Rows are one point carried round by a steady rotation, each followed by how many ticks it has turned.
The counts run from 0 to 226.
[163 160 159 139 130 147 136 107 113 122 112 164 140  92 117 120  82 165
 168 160 116 176 124 166 154 133 151 121 145 137 114 102 123 145 183 138
 184 152 129 104  95 132 101 152 108  99 124 131 104 120 142 124 176 120
 135]
210
[103 119 116 178 124 124 153  96 111 124 110 179 154 130 125 114 121 149
 197 111 143 130 156 175 153 120 146 119 170 131 143 115 146 125 112 173
 148 163 135  92 145 134 166 107 121 100 132 150 130 124  74 136 120 132
 144]
189
[124 116 116 142 127 121 182 125 122 106 139 124 135 136 107 163 127 120
 131 176 100 157 128 168 164  96 162 119 184 131 134 125 134 120 105 135
 173 190 151 104  73 150 137 163 141 131 121 185 100 126  71 132 119 107
 163]
97
[128 143 170 186 144 113 128  99  83 163 118 123 149 142 138 128 107 169
 178  86 137 112 153 160 142 131 175 112 124 159 140 148 151 145 147 149
 164 147 143  83 164 107 157 145 139 101 154 141 158 158 104 129 118 134
 130]
181
[103 108  92 181 121  84 149 125 117 152 125 146 149 142 136 163 121 126
 112  93 163 137 146 153 115 114 117  85  86 156 122 138 105 145 105 133
 192  99 178 130 121 140 131  87 132 171 133 169 125 152  78 132  69 150
 130]
60
[144 142 154 174 137 129 129  94 117 130 107 161 164 120 130 129  72 143
 140 167 128 146 127 148 154 144 126 154  95 154 121 142 105 177 185 157
 194 131 183 115 150 136 122 109  98 128 175 163 127 151 151  89 138 169
 111]
220
[143 109 133 131 136  78 152 131 119 100 136 136 143 108 153 136  81 171
 164 178 137 148 131 142 142 106 155 120 116 169 111 111 119 159 202 166
 192 142 138 135 108 119 108 159 118 107 145 146 114  80 114  92 152 100
 136]
218
[138 100 121 173 149 116 140  97 103 145 118 150 162 139 176 127 104 174
 171 122 142 129 143 147  92 110 177 106 132 138 164 130 138 124 203 163
 155 149 148 107 120 114 134 122 133 117 167 155 123  92  79 160 129 116
 124]
191
[119  93 108 193 134 117 135  81 105 154 109 153 156 136 164 119 124 144
 209 101 150 121 152 162 113 131 169  92 153 137 149 146 155 131 156 157
 144 158 171  88 136 128 166  97 116  92 137 158 137 110  72 152 120 136
 139]
190
[154 129 110 143 124 134 147 146 123 111 112 193 114 121 172 146 121 161
 149 127 179 189 133  93  65  76 121 100 129 163 140 125 117 100 166  96
 157 133 146 107 111 128 110 125 161 189 153 151 103 173 124 107 137 147
 104]
139
[122 116 122 162 149 132 158 115 144 148 170 142 143 133 131 171 102 121
 120 169 118 167 132 147 134  79 163  95 150 107 149 147 130  97 127 124
 159 162 141 126  64 134 125 151 132 156 145 178 110 123  63 143 141 114
 166]
96
[132 165 146 160 141 136 145 119 128 125 109 161 152 111 130 110  91 122
 130 172 106 159 140 123 142 135 167 137 152 183  95 118 126 152 138 105
 190 167 188  74 126 137 147 106 150 146 162 148 155 135 113  72 161 145
 153]
111
[182  94 118 122 102 132 117 139  89  87  99 174 126 131 129 135 107 175
 187 109 121 161 149 162 117  95 129 117 117 158 117 129 115 131 161 134
 194 137  96 121 104 136 109 151 129 126  92 169  94 122 132 101 144 163
 108]
36
[133  88 135 143 132  97 109 112 129 160 144 119 155 138 144 120  80 139
 149 151 147 160 135  96 143 115 185  83  98 173 125  97 147 162 162 132
 184 162 171 108 155 137 116 161 139 142 152 166 136 132 123  88 147 101
 143]
117
[161 182 151 153 138 177 155  85 109 150 113 164 142  92 102 140  65 156
 167 169 117 161 117 173 161 136 130 148 166 133 102 121 104 169 169 117
 182 123 173 118 108 135  90 118 129 100 164 144 130 158 136 122 163 118
 132]
211
[176 135 159 142 134 176 132 134 121 165 137 152 149  97 149 163  76 171
 152 157 165 183 137 125 111  86 102 102  91 154 124 141  85 124 155 119
 193 103 126 147 112 132  82 144 121 161 136 172 116 180 124 108 147 138
  99]
39
[148 131 139 136 119 111  95 122 105 162 164 133 117 141 138 169 133 168
 185  99 180 181 139  93 127  87 151  76  98 154 141 118 135 107 125 114
 185 135 150 115 150 151 127 164 153 133 114 172 109 190 118  99 116 127
 122]
143
[116  72 106 143 128  74 167 137  84  85 112 159 133 142 114 158  85 142
 118  68 125 149 142 196 130 135 162  79  97 170 126 124 132 130 122 141
 183 138 121 111  88 132 121 149 112 134 105 148 106 129  93 130 125 135
 129]
62
[148 131 136 160 131 125 123 142 104 155 115 161 141  99 151 161 113 179
 167 136 170 151 147 132 119 132 126 137  72 181 104 158 106 158 152 135
 189 120 157 137 118 121 105  65 136 159 113 162 134 128 109  75 110 170
 129]
47
[113 135 122 139 139  88 145 146 141 126 138 183 146  94 133 129  99 117
 137 152 121 165 142 196 119  75 149  76 178 111 125  80 119 130 183  88
 154 100 129 125  99 135 124 163 129 133 162 161 134 155  71 119 116 142
 179]
5
[133  59  82 147 123  77 122 117 123  95 124 163 137 148 150 109 110 141
 165 117 154 156 161  96 100  85 178  61 116 162 142  86 150 133 164 125
 170 146 166 122 128 136 133 141 160 153 153 154 109 118 108 114 136 115
 109]
126
[134 104 127 138 125 135 138 117 122 101 106 176 155 117 107  87  81 115
 148 152 128 194 147 119 185 143 151 110 121 170 117  97 168 151 149 134
 167 176 141  91 134 138 114 141 122 141 159 129 132 139 140 112 182 120
 136]
119
[140 141 117 148 108  86 154 163 111  89 126 197 131 116 122 167  87 152
 129 141 177 183 144 159 132 125 103 131  88 161 124 141 129 146 136 142
 194 129  87 116  94 108 107 125  98 176 126 147 116 151 116 109 103 159
 125]
49
[120 113  94 165 118 113 168 139 168  74 128 178 134 128  85 123  82 125
 139 167 124 172 148 124 167  87 118 113 137 176 142  88 162 129 106 120
 164 158 145 110 135 132 134 156 130 169 174 162 128 148  80 109 123 135
 136]
123
[155 161 178 127 142 176 176 121 124 119  98 157 164 115 124 120 103 112
 141 150  78 171 154 177 158 142 142 129 141 149 114 110 143 151 161  93
 171 106 149 104 123 149 137 147 121 124 159 157 142 145 127 110 152 173
 168]
2
[114 123 102 174 117  67 101  84 109 149 107 178 128 118 125 130 102 155
 172 160 137 127 128 154 158  99 166 109 148 109 103 114 106 182 161 140
 195 140 179 115 129 153 124  97 124  93 134 169 136 129 109 105 121 135
 136]
216
[125  76 119 151 138  96  96 113 140 162 113 156 158  96 148  98  99 146
 180 131 149 146 176 132 146 103 144  83 131 108 146  85 137 138 174 127
 151 133 144 119 153 127 121 124 140 126 135 160 133 118  83 112 163 106
 156]
17
[142 122 137 161 149 132 188 112  99 102 124 147 150 143 160 124  84 183
 161 129 118 141 149 154  99 123 163 118 133 137 171 142 147 106 194 161
 145 169 117 115  94 103 129 161 111 121 173 166 120  91  79 156 132 112
 121]
192
[110 118 112 153 137 129 162  97 124 178 127 161 129 129 114 186 119 124
 148 117 175 162 137 143 131 129 153  84  99 129 115 110 127 128  91 105
 142 101 161 147 121 145 120 128 132 129 168 171 120 168  68 157  74 128
 159]
160
[146 148 141 146 151 116 114 141 130 164 148 146 165 103 150 127  52 143
 137 170 145 161 165 134 132  76 116  85 118 111 147 115 118 157 176 117
 163 107 125 122 158 111 121 167 121 152 178 153 152 170 110 111 130 120
 146]
13
[122 139 122 166 138 103 107 104  97 153 128 169 129 120  92 188  86 142
 137 118 177 135 136 144 160 103 127 106  70 127 117 161  87 179  97 134
 186 124 138 143 136 130 110 121 123 133 140 158 122 175 111 122  85 147
 108]
51
[124 104 145 179 150 113 132 121  95 158 107 124 162 135 157 132 113 153
 146  68 149 139 144 161  77 130 125 110 125 171 115 154 135 110 135 135
 182 124 182  77 114 132 142  90 164 149  96 156 142 139  97 122 144 137
 130]
73
[137 143 132 160 113  98 131 173 131 123 135 170 139 104 166 169  98 163
 132 134 169 152 135 125 107 114 106 122  80 167 115 140 120 134 174 133
 196 120 119 127  91 112  95 108 101 188 127 156 128 136 109 109 111 161
 136]
48
[128 103 130 156 140  88 116 125 110 168 160 134 129 131 130 185  90 158
 150 130 178 159 131 142 143 100 126  77  52 146 128 138 102 157 127 137
 184 115 139 144 124 136 103 147 131 131 127 160 121 150 107 105 114 110
 139]
52
[143  77 132 149 133  96 136 127 129 125  87 168 153  99 132  88  98 165
 183 166 164 155 173 150 135  87 134  86 143 143 136  81 154 145 180 127
 154 140 130 134 125 122 116 151 152 122 142 147 135  97  72 107 164 100
 149]
18
[124 142  80 160 127  77 115 147 135 136 155 176 150 111 156 125  92 120
 101 171 156 169 137  93 104  85 158  95 131 154 130 107 142 138 179 100
 195 144 153  83 113 111 134 120 127 162 148 161 139 163 106 106 129 136
 163]
113
[120 132 137 149 124 117 109 122 147 117 113 171 161 111  86 108  84 125
 167 154 113 142 173 178 213  93 125 114 155 136 146  89 134 168 119 115
 170 152 110 109 182 133 134 162 125 130 157 168 147 174  92  99 135 135
 154]
15
[141 137 110 133 133 114 131 127 121 134 144 152 159 143  86 141 101 102
 132 145  93 185 131 146 175 117 163 102 170 125 120 122 131 144 120 102
 186 166 118  71 115 165 130 156 108 135 119 160 105 175 116 116 136 137
 175]
106
[ 98 133 153 185 144 111 122 133 108 192 166 114 159 138 131 166  99 158
 116 103 153 149 147 142 120  84 115  95 122 141 151 172 119 118 111 132
 182 136 137  98 136 117 154 158 133 161 108 173 147 180  93 140 120 111
 149]
78
[116 115 114 152 129  60 123 114  97 130 131 186 118 132 150 175 140 176
 158 114 206 164 149 116 111  98 159  78  91 125 133 134 150 119 116 140
 165 142 136 145 111 120 112 128 142 124 140 159 108 137  95 121  87 128
 133]
152
[121 107 142 171 139 111 138 153  94 129 126 138 160 133 176 132  86 154
 129  81 162 157 137 148  65 127 138 106 126 172 128 146 140  97 166 133
 177 117 146  85  92  98 139 123 154 166  89 137 146 125 107 129 154 140
 152]
74
